(in the rows, 128 means zero)
One turn sends every row of this set to another row. A few are shown first. Where does it send the rows asked after them?
q_874: [121 147 109 110  90  77 142 151  98 146 127 107 104 116]
q_778: [125 113 141 104 120 127 176 121 129 116 119 151 123 159]
q_215: [115 100 122  95 102  95 167 131  79 161 149 108 115 131]
q_390: [128 119 117 113  92 111 189 126  96 113 159 108 131  93]
q_331: [127 124 145 127 100  94 164 125 100  90 178 132 131 119]
q_574: [113 124 114 119 122 106 130 137 133 116 100 140 101 148]
q_802: [132 134 118 112  70 107 180 142  94 145 140 120 129 130]
q_695: [110 141 142 119  93  59 135 140 118 117 146 128  96 136]
q_19: [116 100 116 100 122  93 155 124  79 151 151  93 118 109]
q_292: [120 123 126 109 154 104 133 119 136 104 112 119 116 128]
q_153: [123 117 119 123 112 131 153 139 119 112 116 159 121 157]
q_994: [111  92 125  93 105 100 178 122  85 150 152 100 115 117]
q_495: [107 107 112 119 137 113 141 124 134  88 113 133  99 121]
q_765: [111 110 110 121 142 115 137 122 134  86 116 129 105 121]
q_916: [117 100 118 123 128 133 165 124 119  86 128 151 119 131]
q_941: [126 148 143 122  97  67 124 135 126 121 142 113 117 130]
q_535: [103 113 123 106 154  93 143 128 123 102 117 141  90 130]
q_170: [117 126 109 123 124 108 124 140 127 114 102 142 105 147]
q_524: [116 104 123  92 107  90 156 124  93 163 137  87 119 122]
q_202: [117 128 144 116 108  73 144 117 134  93 155 100 114 107]
q_833: [124 117 153 117  89  95 176 117 124  94 166 122 128 120]
q_512: [135 140 148 128  85  91 148 138 105 120 160 135 136 144]
q_417: [127 105 123  99 105 102 162 127  86 166 144  95 130 126]
q_616: [130 136 124 114 141 108 127 135 119 127 110 140 124 155]
q_672: [125 106 134 108 144 126 168 109 135  93 125 129 127 128]
q_630: [113 128 107 107 110  82 157 130 106 113 141  90 106  82]
q_380: [123 104 120 123 126 137 161 120 123  86 126 143 126 130]
q_545: [124 117 119 124 107 131 154 135 125 115 110 154 123 161]
q_434: [116 103 126 113 156 118 163 123 107  89 139 151 117 128]
q_670: [108 127 140 121 114  66 144 127 113  89 166 119 101 108]
q_544: [122 133 154 118  74  85 164 136 116 119 154 140 119 151]
q_388: [112 103 117  96 114  87 153 132  76 161 146 101 111 121]
q_666: [124  97 122 102 114 105 164 122  82 153 153  94 131 115]
q_381: [130 119 127 117 136 126 157 133 103 113 131 158 133 155]
q_147: [108 126 109 104 106  80 161 129 107 113 142  94  97  84]
q_290: [114 144 110 103  85  75 148 146 107 146 123 105  99 119]
q_757: [112 124 130 104 128  99 148 133 127 126 105 151  98 162]
q_692: [122 118 115 111  93 110 192 131  92 108 159 114 124  94]
q_471: [110  98 123  90 114  93 164 118  96 153 143  87 112 113]
q_983: [129 136 116 114  74 104 177 147  86 142 144 128 126 130]

q_630 goes to q_692
q_765 goes to q_916
Now find these:
q_417 goes to q_388
q_292 goes to q_434
q_833 goes to q_512

One turn sends every row of this set to another row. A few are shown first. Where does it send the rows asked after them?
q_857: [134 130 109 109 138 127 116  96 153 141 121 141 123 116  95 113 139 100
 149 140 117 121]
q_774: [157 133 126 109 140 148 110 100 179 136 138 120 145 122  98 158 125 122
 132 142 113 150]
q_877: [164 155  82 125 141 116 123 138 109 130 145 112 118 106 112 143 128 157
 103 129 110 138]
q_487: [122 116 123 145 122 108 102  97 118 135 148 127 141 113 105 174 101 157
 119 109  93 163]
q_152: [101 107  99 135 120 114  97 110 119 131 138 171 132 136 106 137 120 151
 119 114  99 109]
q_498: [112 101 103 133 120 124 101 123 134 112 135 170 125 138  93 135 129 127
 107 104  93 108]
q_226: [141 152 142 127 130 134  97 146 118 112 156 146 139 132  91 166 126 142
 156 120 117 130]
q_781: [128 109 134 144 114  96 101 150 109 114 130 131 127 135 148 154 133 148
 113 133  99 127]
q_705: [139 125 128 162 132 127 110 125 126 152 133  89 151 132 118 156  75 129
 128 121 126 133]
q_957: [115 129 122 120 122 123 118 148 111 118 143 106 124 131  89 148 143 130
 120  71  96 110]
q_571: [127 148 137 125 122 120 114 120 133 120 147 131  95 142  93 131  91  92
 114 104 115 117]
q_45: [140 169  81 138 139 100 110 134 140 125 131 117 108 115 119 140 125 145
 101 129  96 124]
q_845: [126 108  99 132 127 134 132 127 111 149 127 133 131 135 121 132  91 132
 134 105 140  86]
q_976: [139 119 139 150 106 116 116 135 109 118 118 126 120 149 154 131  96 139
 103 141 115 124]
q_547: [131 101 127 124 106  97 133 135 100 119 124 132 102 128 148 145 112 134
 104 116 113 119]
q_610: [138 117 109 119 134 150 113  96 146 137 106 119 140 108  91 133 161 142
 119  94  84 144]
q_960: [142 162 141 142 113 161 122 111 105 109 121 123 126 144 100 135  93 151
 127  91 106 134]
q_96: [137 137 106 112 121 159 146  93 146 135 109  81 148 129 105 119 127 135
 138 114 107 124]
q_322: [161 144 138 123 111 152 145  88 149 126 106 128 149 121 110 106 124 111
 126 111  94 131]
q_433: [127 117 122 130 114 116 115 108 129 105 154 123 145 117  94 186 118 151
 126 107  89 160]
q_536: [142 140 133 165 124 132 118 126 124 121 132  88 155 135 106 152  87 124
 150 131 120 140]
q_966: [118 133 117 111 103 116 127  78 116 134 121 126 125 120 144 124 145 120
 144 124 109 157]
q_253: [155 115 141 138 113 116 123 132  95 113 128 128 125 126 155 162 108 159
 121 128 117 143]
q_258: [120 133 115 101  97 147 121 108 154 129 127 127 148 159 152 136 137 136
 131 140 117 124]
q_967: [144 168  84 121 116 113 136 129 128 135 108 129  98 115 111 147 106 154
 102 127 106 126]
q_360: [140 116 108 141 126 143 139 124 107 127 112 135 121 128 109 120  92 109
 139  99 138  97]
q_294: [149 124 130 106 117 130 137 121 154 126 132 117 167 110 100 137 168 122
 134 107  84 125]
q_588: [166 147 143 117 119 147 134 106 151 123 125 137 170 115 106 133 141 126
 154 132 101 137]
q_828: [141 119 133 140 126 128  91 116 131 157 111 119 134 119 136 130 155  99
 117 118 106 164]
q_635: [148 125 131 105 118 124 138 106 167 132 129 128 142 115 101 117 139  87
 115 110  91 120]
q_946: [156 164  89 131 121 130 117 148 121 142 123 126 121 129 100 134 115 157
  99 155 112 132]
q_839: [158 109 124 103 120 160 121 128 145 153 118 122 142 131 147 162 140 125
 112 106 130 142]

q_588 goes to q_294
q_845 goes to q_705
Now find these:
q_226 goes to q_957
q_967 goes to q_946
q_828 goes to q_966
q_547 goes to q_976
q_433 goes to q_498
q_96 goes to q_774

One turn sends every row of this set to another row. A few are shown first. Where does it send the rows asked after them?
q_843: [108 114 142 140 156 131 144 121 133 121 166 105 136  82 129 134]
q_205: [128 107 121 101 132 154 159 137 126 137 121 107 119  72 115 122]
q_664: [134 142 131 125 111 147 119 140 156 159  91 139 162 102 138 132]
q_413: [107 118 129 145 148 121 144 120 144 135 168 103 121  86 113 120]
q_240: [128 119 113 108 128 125  98 140 127 141  84 141 164 109 142 121]
q_314: [108 144 122 133 176 104 129 115 147 145 160 120 156 118 141 125]
q_189: [137  92 141 101 128 129 150 141 111 129  91 120 130  93 138 110]
q_63: [126  90 111 111 168 124 135 114 152 154 101 127 100 115 124 124]
q_999: [139 100 115  96 157 114 105 112 142 134 104 122 105 113 143 123]
q_126: [120 139 158 159 132 128 140 125 147 138 140 127 172  99 149 134]
q_386: [120  86 130 120 133 147 166 146 125 147  84 130 140  93 119 115]
q_446: [115 115 103 129 143 136 106 134 151 161  78 148 161 115 128 125]
q_424: [114 134 153 163 117 127 147 132 148 143 142 122 161  89 126 118]
q_846: [133 138  97  90 168 117 127 117 159 164 118 122 114 121 134 121]
q_211: [108 153 117 146 155 101 122 122 157 154 153 126 155 116 128 115]

q_424 goes to q_413
q_386 goes to q_63
q_205 goes to q_846
Now find these:
q_843 goes to q_314
q_999 goes to q_240

One turn sends every row of this set to another row. A few are shown first. Where does it send the rows asked after them?
q_755: [181 112 115 120 140  96 122 106 138 139 104  99 127 162 112 170  65 111
 101 169 134  98 113  90 143 135 121 104 124 172 129 142 180 110 127 136
 157 117 110 146 110 108 188 155 212]
q_438: [172 177 153 119 163  83 121  88 111 111 142 106 116 153  92 143 124 130
 133 164 116 126 126  90 147 139 118 116 137 136 118 182 184 100 160  84
 129 148  92 136 121 130 148 118 159]
q_200: [152 128 131 103 121 117 109 141 144 104 165 153 132 167  92 114  78 140
 111 140 123 127 109 141 165 136 122 139 118 118 118 118 161  79 137  94
 155 111 111 117 130 143 165 152 191]
q_882: [182 124 126 110 144  95 122 108 132 124 113 101 143 169 116 168  69 104
  91 174 134  91 120  93 146 145 125 103 121 170 132 148 180 110 128 133
 148 116  97 139 112 107 186 156 216]
q_573: [166 121 146 158 135 124 102 115 123 126 128 113 133 128  56 155 103 119
 115 163 107 105 119  73 135 117 137 140 119 175 143 163 187 108 136  87
 142  98 112 141 139  91 159 173 162]
q_954: [173 175 156 123 157  69 124  87 112 115 149  95 125 157  96 136 108 139
 138 166 112 120 128  91 151 147 118 124 132 133 126 185 183 107 151  87
 136 154  95 139 119 138 154 122 164]
q_289: [185 123 127 114 139  91 130 106 138 130 109  99 136 167 114 170  64 113
  96 173 140  95 117 102 134 131 129 100 113 165 128 138 180 105 134 139
 155 105 107 146 122 108 191 152 211]
q_819: [165 136 121 139 152 113 115 153 153 107 119 129 170 121 121 133 131 139
 123 151 106 100 145  81 126 100 131 128 128 137  84 114 171  86 127 115
 169 142  90 113 153 113 168 136 153]
q_883: [153 138 132 137 150 114 106 157 152 119 119 116 162 118 119 132 125 139
 123 147 115 107 150  72 124  98 130 136 131 139  79 117 179  98 133 121
 162 141  87 112 161 113 175 137 156]
q_683: [171 155 168 151 145 131 132 147 122  97 105 121 131 151 100 173  99 112
 110 115 125 139 116  98 128 106 112 133 128 129 148 162 151 150 141 129
 141 132 154 109 135 112 145 139 163]
q_269: [164 133 126 143 147 109 106 156 152 108 111 120 156 122 112 139 124 140
 126 150 110 112 146  79 121 108 134 129 126 139  78 105 177  89 130 125
 167 136  91 117 155 112 176 136 154]
q_658: [157 141 131  89 124 128 112 146 151  95 160 153 129 167  94 119  80 143
 112 141 117 123 110 136 162 130 124 136 119 106 124 120 159  86 137 105
 156 103 115 118 131 141 156 158 184]
q_955: [163 138 125 147 154 116 114 155 150 117 123 115 165 124 113 147 131 130
 128 146 108 108 149  68 128 107 138 132 136 134  83 110 178  86 131 117
 163 137  82 112 158 116 171 133 158]
q_682: [142 135 130  94 127 126 111 141 155 100 150 151 129 161  96 121  71 155
 111 141 122 118 110 141 166 138 118 144 128 119 122 129 160  89 128  96
 165 107 111 120 122 149 160 160 193]
q_75: [192 150 110 130 142  96 124 160 126 130 123 121 110 156  78 162  90 146
 102 119  97 110 145  98 146 114 114 150 105 146 147 141 161  97  78 121
 160 132 124 146 149 120 150 157 170]
q_70: [143 131 128  90 119 131 115 140 150 105 161 149 128 157  97 121  77 143
 119 134 113 128 117 134 165 141 122 140 117 116 121 122 164  80 133 100
 161 102 121 120 130 136 161 149 183]
q_694: [154 140 125  90 118 129 114 143 145 105 162 150 123 162  93 110  75 156
 106 135 126 127 110 141 164 137 125 136 127 120 118 133 165  87 135  98
 155 105 127 126 130 136 161 155 185]
q_347: [173 168 154 127 155  78 114  91 109 110 147 101 120 151  94 128 117 141
 138 170 111 119 127  93 149 135 121 127 148 136 127 188 183 107 149  85
 130 156  93 137 112 137 146 133 158]
q_101: [168 149 164 149 148 129 125 149 124  94 112 119 129 158 100 171  91 111
 116 115 116 146 115  93 131 105  97 133 125 138 146 166 151 160 136 123
 145 135 139 109 135 112 150 134 152]
q_546: [174 121 125 115 139  91 128  99 134 128 107  98 139 161  98 174  62 121
  99 166 132  89 124 103 143 138 129 107 124 174 133 148 183 116 124 133
 161 117 102 152 120 110 186 153 214]
q_133: [163 157 162 157 151 130 124 156 119 107 108 115 136 158 102 173  97 113
 112 119 111 147 117 103 125 107 105 124 132 135 139 151 151 150 137 128
 147 144 149 101 137 108 145 131 170]
q_763: [184 113 127 118 137  88 128  99 134 126 110 108 141 168 114 167  62 109
  92 166 139  87 119 101 140 139 129 106 121 161 133 147 187 115 130 134
 149 106 114 140 115 110 183 158 207]
q_950: [172 157 157 144 149 125 115 154 120  95 107 123 135 151  92 165  97 115
 110 114 113 147 113  95 127 107 101 135 130 124 147 156 152 154 140 132
 143 135 149 109 135 108 142 136 166]
q_854: [157 157 159 144 154 129 123 148 123 100 101 116 134 143  97 170  95 131
 108 119 119 142 115  97 122 107 106 140 128 142 142 156 147 158 133 125
 149 141 151 102 134 109 146 136 164]
q_112: [180 117 127 115 135  95 122 104 141 128  99 104 131 164 113 159  60 107
 103 180 137  92 117  98 143 131 126 105 121 163 131 144 178 114 124 133
 159 109 107 144 121 117 186 157 217]
q_704: [160 132 131  93 118 129 124 136 150 107 169 149 131 172 101 129  82 149
 111 136 123 124 109 137 164 135 122 137 125 112 121 129 157  81 138  96
 166 109 112 123 132 149 159 158 190]
q_136: [165 153 166 147 155 132 125 152 122  96 108 122 131 149  97 167  92 116
 112 123 115 149 111  93 131  97 106 131 133 134 144 146 143 141 137 124
 134 140 153 105 139 107 147 139 165]
q_402: [189 121 123 105 136  98 124 105 132 126 109 102 133 167 114 175  67 109
  91 168 142  91 122  96 144 134 129 102 123 162 134 153 183 114 135 140
 157 114 100 144 125 105 174 156 210]
q_708: [153 135 120 146 155 122 105 151 150 116 121 125 161 122 111 139 119 144
 124 148 102 108 149  75 133 108 135 141 134 152  83 111 172  91 127 109
 176 139  86 116 151 112 175 134 154]
q_11: [177 166 161 125 159  79 122  91 107 118 148 105 124 161  98 138 119 131
 127 166 108 126 126  93 153 137 122 124 129 134 126 188 179  95 161  86
 125 148  87 133 111 138 150 121 165]
q_918: [167 136 131 145 152 118 114 150 152 114 126 122 166 124 124 142 121 142
 125 154 108 103 150  77 126 100 137 128 134 143  80 111 172  79 128 118
 167 135  94 118 158 119 178 144 156]
q_275: [170 169 158 125 165  81 115  92 114 111 140 107 122 158  87 140 114 142
 129 164 101 122 123  91 152 140 120 124 135 145 122 197 182 115 155  80
 141 148  89 131 110 139 148 119 162]
q_482: [167 169 161 143 174 112 105 145 146 156 112 100 123 141  86 144 105 156
 116 149 117 123 100  85 143 134 119 141 132 106 106 159 185 101 111  71
 159 110 126 121 143 143 147 161 177]
q_298: [143 128 142 117 136  94 100 145 133 123 148  96 100 138  86 165  90 163
 122 121 144 109 103  93 152 136 113 137  93 156 136 151 171  96 147 108
 124 147 111 111 108 120 139 172 191]
q_506: [167 178 162 122 158  85 128  79 109 109 138 105 124 161  92 138 122 133
 126 163 105 119 123  97 142 138 122 124 138 131 119 183 185 110 160  85
 136 147  96 135 107 130 156 131 156]
q_951: [171 151 158 152 146 131 123 154 124 100 109 113 135 148  93 174  91 122
 119 111 123 148 101  98 131 113  97 127 135 138 144 156 154 154 132 123
 151 133 154 111 137 110 151 141 158]
q_201: [157 127 123 138 157 111 105 157 152 124 122 120 157 125 112 139 128 141
 118 152 107 107 143  70 130 102 130 128 137 143  81 115 181  94 120 116
 166 144  78 116 155 114 174 142 149]
q_800: [176 170 156 128 158  73 125  84 111 118 146 104 124 158  93 143 125 132
 132 156 107 128 132  90 142 142 121 123 140 133 121 183 194 111 154  88
 129 141  88 132 110 140 156 121 166]
q_259: [199 143 120 134 144  92  96 169 148 102 118 121 103 150  88 135  85 148
 125 142 139 102 115  85 140 102 134 138 115 159  94 167 179  97 159  79
 179 119  87 159 122 132 172 147 176]
q_307: [153 138 132  89 122 124 119 141 155 100 161 150 124 168 103 124  81 147
 110 134 125 128 107 142 155 136 133 133 125 116 125 117 159  89 142  91
 165 108 114 121 129 138 169 148 195]

q_289 goes to q_658
q_819 goes to q_133
q_694 goes to q_201
Now find these:
q_402 goes to q_704
q_269 goes to q_950
q_298 goes to q_259
q_70 goes to q_883
q_546 goes to q_682

One turn sends every row of this set to another row. A few are shown first. Where does it send the rows asked after them?
q_99: [151 135 118 143 122  98 124 201 142 117  96 146 121 123 150 108 142  97
 102 136  98 111 136 126 123 146 128 155  98 159 116 115 119 123 139 128
  78]
q_98: [132 120 161 139 127 126 148 182 110 134  98  87 119 122 116 119 133  95
 145 139  90 111 120 130 119 134 132 166 156 107 157 122 144 107 160 125
  91]
q_83: [143 109 131 132 148  81 151 124 102 109  80 126 111 137 116 145 132  95
 167 155  97 123 143 122  83 147 122 138 145 128 137 121  98 124 150 101
 159]
q_910: [156 133 122 143 133 106 123 190 128 120 107 159 136 110 162 110 146 112
 101 142  96  94 125 112 125 134 136 151  97 150 130 105 118 131 139 141
  79]
q_345: [120 121 162 135 141 124 153 182 102 129 101 102 132 109 117 126 143 104
 149 151  93 114 114 118 118 129 134 149 156 102 161 116 136 115 146 122
  82]
q_327: [136 110 120 125 141 135 156 126 124 129 111 130 155 115 110 133 155 111
 131 141 116 109 130 114 141 125 119 106 147 133 130  94 125  82 124 148
 125]
q_23: [111 115  90 140 123 123 151 136 109 114 108  98  97 133 175 121 125 105
 157 143 104 116 140 113  95 142 123 122  69 139 130 131 138 160 126 143
 107]
q_686: [134 103 115 124 132 133 152 126 139 136 100 101 129 127 112 126 142  99
 126 143 113 110 137 126 148 140 120 131 151 140 114 109 131  70 130 145
 127]
q_51: [154 113 126 143 158  93 141 105 104 120  89 124 123 130 112 127 131 104
 164 160  88 100 138 115  89 139 135 159 142 125 139 123 119 125 166 133
 161]
q_74: [158 112 118 132 114 112 116 198 124 122 101 145 101 125 174 119 131 107
  96 135 101  98 127 118 132 146 131 156 102 149 133 109 107 121 142 131
  96]
q_261: [140 118 119 131 129  96 126 203 129 118  96 153 112 118 167 123 140 102
 103 153 104 112 128 113 127 146 133 143 103 150 125 111  97 121 126 117
  76]
q_244: [149 100 121 120 118 143 154 140 122 126 112 122 134 124 122 138 146 105
 128 126 117 113 136 124 145 134 109 108 147 135 135  94 118  79 130 134
 140]
q_923: [144 121 113 141 135 104 118 181 133 128  95 138 111 121 167 110 131 110
  95 158  96  91 124 112 131 144 143 170 104 150 123 115 121 118 138 142
  77]
q_665: [118 116 160 134 133 122 150 184 110 131  94  92 117 116 116 129 135 100
 148 154  92 118 119 126 118 136 134 158 160 107 155 123 134 104 148 116
  83]
q_56: [150 125 131 145 159  90 148 109 105 113  93 135 140 128 101 126 143 100
 167 157  88 107 141 118  80 134 129 146 137 128 135 121 120 134 160 125
 153]
q_771: [123 107 118 121 140 125 162 134 136 130 101 118 137 122 110 133 150 104
 132 151 122 124 139 124 140 136 117 107 152 137 116 104 115  74 117 126
 115]
q_453: [150 125 133 142 150  82 151 127 109 107  86 131 129 131  99 133 140  91
 172 144  94 122 150 127  79 144 120 137 139 131 133 122 108 128 160 106
 155]
q_841: [134 115 167 132 128 136 151 183  96 131 104 107 128 113 124 132 138 104
 143 142  95 109 114 119 119 129 131 150 156  99 170 109 131 116 151 122
  99]
q_456: [113 117  91 139 119 120 152 141 108 112 110 100  97 132 176 122 128 102
 161 137 106 118 143 117  89 141 120 118  64 143 130 126 136 161 129 136
 109]
q_662: [111 121  95 139 123 120 153 140 109 109 107 104 104 129 174 121 130 104
 161 141 104 119 143 115  91 141 120 116  64 141 128 129 137 164 128 137
 104]
q_726: [140 121 167 136 120 131 151 192 103 127 101 101 126 119 116 126 141  97
 149 127  93 115 121 129 116 132 125 152 153 106 164 113 139 110 158 116
  96]
q_141: [129 118  83 133 119 146 126 144 147 104 101 123 102 135 114 120 141 100
 117 132  86 112 133 106  52 137 128 128 110 141 130 106  95 177 125 133
 121]
q_156: [125 106  81 131 124 149 124 139 141 110 101 124  97 134 122 122 136 106
 111 142  88 109 128 103  53 136 135 132 117 139 134 106  90 177 121 135
 119]
q_551: [132 114  79 133 122 149 119 136 148 111  99 117  96 135 119 118 136 100
 111 134  85 106 131 106  56 139 133 140 113 144 130 109  98 173 128 140
 124]
q_582: [155 102 128 136 144  92 142 113  95 113  88 127 109 137 123 143 127 102
 162 157  94 108 139 117  93 143 130 150 147 119 146 118 104 123 156 117
 170]
q_284: [125 117  78 134 130 146 124 136 151 111  99 121 103 131 111 118 139 103
 112 141  87 108 130 102  52 137 134 136 113 143 128 109  98 175 123 136
 113]
q_860: [146 117 120 128 119 134 160 138 137 127 107 112 145 129 102 123 151  96
 133 117 115 116 144 133 140 136 110 120 143 148 119 101 134  78 136 137
 134]
q_931: [116 123  92 145 124 122 151 137 111 114 109 100 105 132 172 117 130 101
 161 139 101 117 144 115  90 142 122 123  62 142 129 130 145 161 133 142
 108]
q_385: [115 119  94 141 124 127 149 132 110 111 114 101 105 129 177 121 128 106
 159 141 103 115 143 111  90 139 121 121  66 142 133 128 141 164 131 143
 109]
q_893: [125 112  77 130 121 141 125 144 150 111  95 117  90 138 116 121 136  97
 113 139  89 114 132 110  53 138 134 135 115 144 127 110  92 171 124 130
 119]

q_261 goes to q_910
q_23 goes to q_662
q_582 goes to q_453
Now find these:
q_327 goes to q_244
q_551 goes to q_893
q_665 goes to q_345

